Each path is a new rotation, seen through one point. The rows after it are directions, each followed by how far the rotation turns it, in degrees each step (0 if it stays put).
Each turn is a multiple of 5 degrees from 10 to 175, or 0.
Each row of a path follows its step; steps can be skipped.
Rotation 1:
step 0: [ 1.06 -5.57  1.56  1.75 -1.13 -2.50  5.22 -3.37 -0.20  2.37 -0.10 -0.83
  3.28  2.93  4.00 -0.21  1.67  5.24  1.66  4.06 -0.23  5.80 -0.32  1.13
 -0.04  0.94  0.69 -0.84  2.70  2.98 -0.46  2.56 -3.62 -0.96 -2.41  2.03
  0.30 -1.20  3.05  0.62  1.56 -1.35  1.79]
step 1: [-2.20 -0.85  0.78 -1.83  3.35  4.58  0.62 -2.22 -2.07  4.54 -1.74 -3.76
  5.01 -2.47 -1.77  2.11 -3.30  0.37 -1.47  1.88 -1.70  1.78  1.80  0.88
 -0.67  0.11 -0.01 -5.17 -1.57  4.97  3.42  0.50 -0.56 -2.22  1.38 -0.54
  2.50  0.58  2.30 -2.56  4.70 -3.54  0.59]
step 2: [ 5.07 -1.54  0.39  2.24  0.99 -0.45  2.37 -0.44 -3.10  2.33  1.22 -1.44
  0.23 -1.63 -0.13  2.34 -4.40  0.47 -3.86  1.64 -5.37  5.05 -2.16  1.69
 -5.90  0.53 -0.09  3.35  2.95 -0.69 -0.55 -1.27  0.74 -0.87 -2.54  4.36
 -2.10  0.94  1.64  0.07  4.03 -1.46 -0.89]
step 3: [ 1.13 -1.14 -0.21 -2.53 -0.92 -1.47  2.25 -2.63 -2.05  0.35  2.22 -3.52
  0.53  2.16 -1.49 -2.43  0.92  5.08 -1.80  3.12 -0.75  3.63 -0.69 -1.61
 -0.98 -2.91 -3.04 -1.24  3.64  0.65  5.22 -1.62 -1.57 -4.37  4.75 -0.82
 -0.32  1.47  3.33  0.12  2.77 -0.58  6.09]
step 5: [ 2.69 -0.32  2.31 -0.58  2.58  4.34  3.34 -3.80 -0.57  3.41 -1.38 -0.92
  1.77 -2.70  0.80  4.70 -1.88  4.61  0.91 -0.07 -1.39  2.19  1.62 -2.45
 -1.86  0.52 -1.21 -2.85  0.89  3.30  3.23  0.92 -3.47 -0.72 -0.41  1.34
 -4.17  2.25  0.62 -2.97  6.58 -0.04  0.40]
step 9: [ 0.12 -1.82  1.74  0.53  2.36  0.17  5.59 -1.40 -2.33  0.74 -1.74 -1.73
  1.75 -1.21 -2.39  3.24 -1.98  5.61 -1.30  1.81 -3.51  6.23  2.41 -3.68
 -2.32  0.32  0.53 -1.92 -1.38 -1.31 -0.76  3.29 -0.08 -2.13 -0.33 -3.09
 -3.41 -0.13 -1.02 -1.17  4.45  1.13  4.39]
step 10: [ 1.26 -0.28  0.95 -1.25 -1.12 -2.41  2.00  0.98 -1.15  4.91 -1.94 -3.36
 -0.39 -0.57 -1.70  1.49  3.36 -0.99 -3.00  0.84 -1.14  2.98 -1.37 -0.51
 -4.64  2.32 -1.24 -0.68  2.02  1.71  5.23  5.32 -3.59 -0.30  1.99  3.91
  1.13 -2.08  5.11 -0.01  4.08 -2.77 -0.71]
step 11: [ 0.22 -3.25  1.08 -0.89  3.30  0.25  1.14 -3.75  0.90  1.25  0.75 -2.02
  1.77  1.69  3.63  1.55 -1.63  3.61 -0.72  7.17 -2.60  1.07 -1.39  0.94
 -1.31 -2.91  1.73  0.76  2.98  3.06  2.04  0.07  1.83  2.56 -2.61 -1.89
 -0.89  1.95  5.69  2.63  5.51 -0.25  1.96]
step 13: [-0.56 -0.30  1.50  2.09 -1.98 -3.77  2.34  0.15 -2.86  2.72  0.87 -2.58
 -0.30 -2.74  0.63  1.94 -3.63  5.52 -5.22  0.09 -5.94  3.91  0.43  2.63
 -0.96  0.73  2.29  0.49 -0.30  1.15  0.15  4.13 -3.24 -3.07  1.44 -1.00
 -1.70  1.67  2.26 -0.21  4.40  1.46  2.69]
Directions:
[ 0.70 -0.84  0.10  1.49 -0.36 -0.27 -0.01  0.49 -0.21 -0.52 -0.17  0.37
 -0.37  0.80 -0.53  0.14  0.74 -0.58 -0.46  0.88 -0.65 -0.50 -1.72  0.44
  0.08 -0.59  0.87  0.29  0.05 -0.51 -1.17  1.08 -1.08 -1.45 -2.03  0.95
  0.26 -0.21 -0.22  0.05 -0.10 -0.89 -0.97] => 170
[ 0.87  0.30  0.82  0.32 -0.95 -0.61  0.11  0.45 -0.58  0.11  0.28 -0.21
 -1.74 -1.37 -1.68 -0.52  0.57  0.37 -0.28 -0.41  0.81  0.85 -0.22 -0.17
 -1.34  1.10  1.32  0.66 -1.02 -0.84  0.01 -1.09 -0.63  0.16  0.20 -0.29
  0.31  1.28 -0.12 -0.06  0.82 -0.13  0.69] => 100
[-0.78  0.17 -0.06 -1.73 -0.41 -0.78 -0.17 -0.06 -0.66 -0.69  1.02 -0.11
 -0.49  1.04  0.53 -0.40  1.05  0.14 -0.11  0.44  0.30 -0.09 -0.62  0.17
  0.23 -0.28 -0.75  1.20 -0.65  0.56 -0.47  0.66 -0.49  1.62 -0.50  1.21
  0.87 -0.21  0.86 -1.02  0.07 -0.69  2.03] => 100
[-0.21 -1.41 -0.45  0.37  0.83 -0.39  1.62 -1.35 -0.60 -0.82 -0.01  0.79
 -0.24  0.42 -0.54 -0.17  0.61  0.72  0.64  0.99  0.27  1.00 -0.44 -0.99
 -0.51 -0.66 -0.69 -0.56 -0.16 -0.95 -0.18 -1.71 -0.45  0.22  0.23  0.29
 -0.58 -0.81 -0.74  0.03 -1.63  0.84  0.46] => 120
